In the rows, zero is written as 128.
Rotation paths and how fast each direction turns (deg/step)
Each turn is a multiple of 5 degrees from 10 to 175, or 0.
Each row of a path follows its step; steps can be skipped.

step 0: [124 115 133 133 120 131 140 136 122 129 127 123 125 119 133 126 124 128
 125 130 135 133 123 131 128 122 119 121 132 135 119 128 124 129 135 120
 127 127 126 132 128 128 128 137 124 124 128 135 134 128 129 125 136 125
 127 116 127 125 121]
step 1: [129 114 134 120 131 120 125 137 119 119 126 130 128 120 127 130 130 121
 129 135 134 131 123 128 123 123 118 121 132 136 129 121 130 132 132 123
 123 127 127 132 118 130 133 133 123 118 124 137 134 128 132 131 128 129
 128 125 123 123 130]
step 2: [125 121 136 124 120 127 136 134 127 124 127 122 137 119 117 124 124 133
 119 134 134 125 127 128 123 128 124 123 133 131 130 125 124 136 138 124
 120 126 128 131 128 125 127 128 125 118 133 136 134 132 136 128 128 127
 126 120 119 128 119]
step 3: [121 114 134 118 125 130 124 133 130 121 121 134 137 122 122 122 129 120
 121 124 131 126 125 138 121 125 130 118 131 136 129 126 127 133 133 125
 120 123 129 130 128 131 136 131 117 123 126 127 133 125 129 123 130 136
 130 129 127 125 125]
step 4: [119 119 132 120 127 127 133 132 126 132 128 132 139 124 126 125 122 127
 123 135 131 123 115 132 129 137 134 125 127 135 126 125 124 129 131 128
 112 123 134 134 128 131 132 127 122 115 130 130 120 137 132 128 129 126
 128 123 125 128 124]
step 5: [117 113 133 115 123 125 132 130 134 132 128 129 129 126 123 123 128 120
 122 128 134 125 124 129 121 128 127 122 120 127 128 137 119 127 129 128
 127 126 137 129 122 131 140 126 120 124 130 129 124 130 130 123 128 133
 124 134 119 131 124]
step 6: [121 121 135 128 129 125 130 130 130 135 133 128 139 124 127 120 121 123
 129 131 125 122 119 124 130 126 140 120 122 135 126 132 118 126 130 120
 122 134 131 137 121 132 133 125 119 128 134 129 130 137 127 133 128 130
 134 132 120 129 130]
step 7: [124 117 132 120 120 126 125 135 124 136 130 127 126 122 124 131 125 130
 125 124 131 133 119 126 135 122 136 121 119 128 118 139 121 126 129 127
 126 128 134 130 117 133 131 115 120 126 124 131 130 131 128 120 125 131
 131 129 126 132 122]
step 8: [128 118 142 128 131 130 137 139 126 131 128 123 130 125 130 124 131 118
 125 125 129 130 121 118 131 122 130 122 124 130 125 135 125 115 127 128
 122 129 133 135 126 131 131 120 120 131 126 131 133 135 135 139 125 127
 135 129 129 129 127]
step 9: [135 123 139 125 122 124 137 136 125 133 130 131 126 124 122 128 129 129
 132 127 135 139 122 129 131 123 128 124 121 131 121 135 126 127 128 118
 127 131 134 133 123 126 129 128 123 131 126 138 132 134 136 122 135 126
 143 133 128 127 119]
Directions:
[130 128 130 128 129 128 128 129 126 129 128 128 127 127 128 128 127 125
 130 128 127 125 126 128 127 128 129 129 130 126 125 130 125 130 127 130
 129 127 130 130 128 127 128 127 130 131 129 129 128 127 126 128 127 129
 128 128 129 129 127]  35

step 0: [123 126 129 127 126 123 137 128 131 126 127 127 124 134 118 118 133 132
 131 127 134 124 136 133 130 133 131 137 136 124 131 128 125 136 129 136
 125 140 135 134 126 126 123 134 123 127 132 130 123 133 130 118 128 124
 130 129 124 136 132]
step 1: [132 132 126 122 129 118 120 125 133 136 122 127 131 134 117 128 123 125
 121 126 128 132 117 132 139 127 127 132 131 128 127 130 121 131 136 129
 129 124 132 130 124 132 130 124 121 133 122 130 128 135 127 126 123 127
 128 120 128 121 136]
step 2: [132 132 124 132 130 120 136 127 130 133 137 124 123 135 140 125 115 132
 129 123 133 127 122 122 133 135 125 121 131 129 131 133 124 130 131 133
 126 118 122 121 122 129 131 129 123 125 132 128 121 126 128 128 135 132
 124 131 134 129 124]
step 3: [120 128 131 139 130 127 130 130 120 134 129 124 120 139 127 125 128 132
 132 134 128 132 133 128 125 138 135 127 133 126 131 122 128 129 130 122
 126 125 122 135 133 129 124 127 130 128 136 127 132 139 124 133 121 121
 123 118 129 134 124]
step 4: [129 122 130 126 118 132 132 130 132 131 128 128 119 123 115 124 134 127
 130 127 134 129 128 126 126 130 125 122 123 133 135 132 116 127 137 125
 124 137 127 131 130 127 125 134 117 130 130 130 126 131 132 122 124 127
 121 122 124 126 134]
step 5: [121 126 127 120 127 122 130 124 132 131 126 128 128 140 117 132 128 128
 128 121 131 131 129 130 136 138 135 130 136 136 121 137 128 127 129 132
 130 132 129 121 122 135 125 118 123 125 126 128 130 129 133 125 133 134
 130 130 134 130 134]
step 6: [131 135 122 129 136 117 133 122 131 131 131 113 129 135 127 124 119 134
 124 124 126 133 123 131 122 125 130 129 142 124 133 125 129 132 133 130
 137 125 130 131 133 127 129 135 122 131 132 128 122 128 125 124 124 128
 125 131 130 130 130]
step 7: [121 134 128 130 129 131 128 127 127 142 132 128 128 135 131 127 129 127
 129 128 138 129 129 123 138 133 130 126 125 121 130 125 116 126 130 128
 122 120 125 139 128 122 138 129 124 121 133 128 121 134 120 129 129 122
 128 123 125 124 134]
step 8: [135 119 128 133 126 128 131 124 123 130 127 129 119 136 131 125 133 130
 134 130 130 125 131 128 133 137 128 122 129 130 130 136 123 136 138 125
 119 126 125 118 124 123 117 128 124 133 128 122 128 131 135 127 118 126
 130 123 129 128 133]
step 9: [121 117 125 130 131 116 128 134 133 126 127 117 119 133 114 125 125 128
 132 122 129 131 130 127 126 134 124 133 128 133 126 128 127 128 130 121
 127 131 127 130 127 141 130 130 126 129 133 137 127 131 131 124 127 135
 133 121 133 126 125]
Directions:
[128 128 127 129 129 131 130 127 128 128 128 128 130 128 125 130 131 129
 128 126 129 129 126 128 126 127 130 127 130 130 129 128 129 126 127 131
 129 128 127 129 131 128 128 126 126 126 128 126 129 127 128 126 128 129
 128 130 126 129 130]  55
[131 127 129 129 125 128 129 125 126 129 128 129 128 126 125 129 130 128
 128 130 130 125 130 127 129 129 130 129 127 126 128 129 129 127 129 128
 129 128 130 127 127 128 128 126 127 129 128 131 128 128 128 125 127 127
 129 127 125 126 128]  95

step 0: [123 124 121 125 123 131 136 140 133 127 135 123 128 118 133 128 136 132
 130 123 129 135 129 126 136 123 133 137 128 122 127 132 128 119 117 126
 132 121 131 123 122 128 132 126 131 125 135 121 126 125 124 130 118 135
 124 130 121 119 124]
step 1: [124 124 121 128 133 131 118 135 134 121 132 126 123 117 137 128 128 136
 123 119 129 133 119 134 125 136 130 140 120 124 123 132 129 126 136 127
 131 134 136 124 132 123 134 122 128 131 128 126 129 127 125 137 136 122
 125 130 127 130 122]
step 2: [134 126 129 129 132 131 123 139 128 133 131 127 125 118 117 123 131 135
 128 123 129 138 131 125 135 127 129 127 124 121 123 120 134 123 121 131
 119 129 135 124 125 134 136 126 133 128 139 126 122 123 123 136 136 134
 136 134 130 130 130]
step 3: [130 127 126 124 125 131 125 133 130 124 127 133 123 123 122 134 140 128
 128 129 121 126 133 135 128 129 129 136 127 121 124 129 124 119 126 139
 131 136 137 136 139 127 140 119 123 129 136 127 136 126 128 126 123 126
 126 139 125 128 125]
step 4: [127 118 132 128 124 130 127 138 128 124 137 127 135 125 127 127 129 127
 139 141 128 122 117 125 135 127 131 130 118 121 122 122 125 126 127 133
 131 131 129 127 131 123 136 120 133 135 131 117 124 122 124 140 126 130
 132 128 130 127 127]
step 5: [127 134 137 131 128 130 121 132 126 126 127 121 124 124 123 132 129 137
 122 127 128 132 118 118 135 125 127 138 123 132 122 124 121 126 126 136
 127 133 141 127 132 132 127 126 126 126 134 113 131 123 124 121 124 125
 118 125 132 131 125]
step 6: [121 122 126 131 130 137 134 135 126 126 130 126 129 125 124 134 134 138
 135 126 136 135 125 124 138 131 132 133 116 120 133 134 125 126 114 127
 130 131 132 133 129 131 129 123 129 129 135 131 132 131 124 131 121 123
 132 123 123 119 134]
step 7: [121 118 123 121 133 127 121 127 128 122 123 125 134 126 130 125 137 141
 127 120 128 126 124 125 128 129 127 130 114 126 118 130 127 134 128 134
 131 133 136 130 132 130 128 123 124 138 129 129 122 128 120 130 135 130
 116 136 130 132 130]
step 8: [130 122 128 126 128 134 125 135 127 131 125 124 126 121 119 125 128 131
 127 130 133 132 137 124 127 132 127 126 121 125 119 128 132 121 115 138
 123 129 129 120 141 133 132 133 138 131 131 122 122 132 124 136 119 132
 122 125 124 131 135]
step 9: [124 125 124 127 135 133 116 132 126 122 124 125 124 125 137 132 138 129
 134 131 126 123 139 129 138 124 129 131 128 122 121 134 127 129 127 132
 123 139 128 125 139 123 135 126 117 124 129 122 131 124 118 126 122 126
 123 130 124 120 126]
Directions:
[128 128 132 128 127 126 125 131 128 127 128 131 127 131 129 127 129 126
 128 130 128 125 127 128 129 127 129 127 129 129 128 127 127 126 128 129
 128 127 126 128 130 127 130 129 128 128 129 129 128 124 128 127 126 128
 127 127 127 128 128]  65

step 0: [130 127 135 131 132 127 123 137 126 115 126 123 119 128 126 138 136 119
 123 129 130 124 124 131 129 131 117 130 123 134 124 131 125 126 127 125
 141 128 126 137 124 124 127 129 125 119 134 124 122 128 126 123 130 125
 123 133 141 126 141]
step 1: [121 126 124 126 130 136 120 124 133 123 141 122 133 118 121 129 130 115
 127 126 136 135 136 127 120 129 131 132 116 135 128 133 125 130 135 135
 134 126 128 132 130 134 119 130 131 134 120 134 129 129 126 132 139 133
 133 129 131 129 127]
step 2: [133 122 128 123 136 128 120 131 126 131 133 119 124 129 132 135 121 126
 124 128 124 128 122 128 124 138 130 138 128 126 128 132 118 119 121 120
 137 134 110 128 119 129 126 130 125 132 126 125 123 133 122 122 133 126
 128 126 130 124 137]
step 3: [129 121 124 134 126 122 122 134 120 123 138 133 137 129 121 131 130 129
 113 125 127 128 133 133 123 134 134 130 116 133 125 130 131 137 121 133
 136 126 132 131 123 126 129 134 126 140 119 137 134 126 131 131 131 131
 123 130 123 123 134]
step 4: [121 119 120 139 127 138 125 135 131 128 138 121 123 129 129 129 126 126
 126 133 130 130 125 136 130 133 128 117 133 119 126 133 117 115 124 127
 130 134 122 131 124 124 128 135 115 131 126 131 127 132 129 131 127 129
 125 118 136 127 131]
step 5: [131 127 123 128 129 119 115 132 115 132 132 125 131 130 123 121 139 115
 129 124 136 123 126 137 128 137 131 132 124 129 127 126 124 126 124 130
 128 138 133 130 130 122 123 133 127 131 127 133 124 117 130 135 128 119
 125 135 126 121 125]
step 6: [120 133 128 138 130 136 119 132 124 123 132 121 115 117 134 133 128 135
 128 128 132 131 122 126 127 133 136 122 132 124 114 128 128 125 128 132
 129 134 129 140 131 135 125 127 128 135 127 130 127 132 124 134 123 125
 126 135 132 121 138]
step 7: [118 129 126 125 132 123 113 136 122 130 133 127 127 129 120 130 132 115
 120 126 138 133 122 125 131 141 130 126 125 132 136 134 135 124 137 121
 130 127 124 129 122 132 131 126 125 124 125 120 126 128 136 135 124 129
 124 136 124 129 124]
step 8: [126 127 128 120 133 126 129 143 131 120 135 119 136 120 132 134 127 122
 133 129 129 125 128 130 124 131 128 122 128 122 119 124 132 132 121 127
 141 136 126 132 131 136 117 131 131 129 123 123 127 134 123 135 117 134
 129 129 128 126 138]
step 9: [129 127 128 136 124 125 121 142 136 130 134 121 125 124 120 138 127 117
 125 134 137 134 130 119 135 137 121 133 118 127 129 132 126 132 122 117
 127 123 131 131 119 127 123 121 124 130 130 134 129 129 130 123 133 125
 128 133 128 121 127]
Directions:
[127 130 127 129 126 126 128 128 127 128 128 126 126 126 125 128 130 128
 127 129 129 126 127 128 127 127 128 129 131 127 128 126 130 129 130 129
 126 130 126 128 130 127 129 129 128 126 126 128 129 131 129 127 126 127
 128 130 129 129 127]  45

step 0: [125 130 129 132 122 121 132 132 129 125 131 125 129 134 130 127 126 126
 128 133 132 133 133 129 132 135 140 120 125 134 138 128 132 129 120 126
 131 124 136 133 122 114 136 122 132 127 123 128 130 132 131 125 123 129
 116 124 120 119 138]
step 1: [130 130 132 126 126 133 120 128 123 125 121 120 135 124 123 124 121 125
 141 133 127 133 136 128 128 129 134 131 135 127 135 132 131 123 128 130
 141 128 123 124 125 121 117 122 125 130 117 130 128 127 133 129 133 124
 131 122 138 120 131]
step 2: [129 135 138 124 134 121 140 126 126 130 127 132 128 127 129 130 129 130
 127 132 128 128 137 124 130 128 133 131 130 134 135 137 134 125 126 127
 120 130 138 124 122 116 123 123 131 118 121 133 119 133 127 130 126 120
 127 139 130 126 121]
step 3: [132 130 134 120 131 123 129 131 120 117 131 121 131 137 127 123 128 122
 133 133 124 139 134 120 126 136 133 127 115 124 121 129 126 119 124 134
 138 134 128 131 132 122 124 128 127 128 131 132 122 135 136 129 123 133
 132 129 127 129 129]
step 4: [131 137 127 132 119 133 130 123 128 124 129 129 128 132 120 127 134 122
 129 123 121 128 139 128 127 128 128 134 133 124 140 137 123 118 116 127
 124 133 128 126 125 121 134 122 127 125 131 129 135 132 136 133 126 119
 124 134 125 124 137]
step 5: [122 133 129 123 131 138 124 129 120 129 128 125 131 133 136 136 120 128
 118 136 123 129 135 129 132 133 138 129 127 134 130 139 128 132 127 132
 137 133 125 133 118 116 130 129 132 130 130 136 127 131 130 127 128 134
 132 129 130 121 136]
step 6: [125 133 141 128 122 123 127 128 120 127 121 129 132 128 126 131 125 130
 129 133 133 139 137 125 129 127 127 131 135 123 129 145 138 117 129 122
 132 132 129 127 125 130 132 120 117 127 127 134 128 120 132 131 126 125
 127 126 123 134 122]
step 7: [130 129 132 126 135 123 124 127 137 121 129 115 123 127 127 135 124 125
 127 136 129 133 139 130 127 125 141 128 124 137 132 132 130 124 118 136
 126 127 136 129 126 118 133 133 122 128 132 123 124 130 128 133 129 126
 130 137 119 128 126]
step 8: [127 127 123 124 123 127 116 118 122 124 123 127 129 134 121 128 136 124
 131 133 124 131 140 121 127 126 134 134 125 127 134 131 128 115 131 131
 136 130 124 132 130 121 128 127 131 132 126 135 121 124 122 133 122 127
 115 126 137 132 130]
step 9: [127 132 134 123 129 132 134 129 136 137 127 133 121 132 120 136 123 127
 122 136 126 123 139 123 125 136 131 132 134 125 129 129 125 121 126 137
 126 138 132 126 124 124 134 117 125 135 128 130 119 130 131 131 136 124
 126 131 127 120 130]
Directions:
[125 128 130 129 127 126 131 129 126 127 130 129 128 127 128 127 127 127
 129 130 127 129 129 125 127 127 127 127 128 129 126 128 128 131 125 130
 129 128 129 129 129 131 129 128 128 127 130 127 128 127 129 130 129 129
 127 129 128 128 125]  100
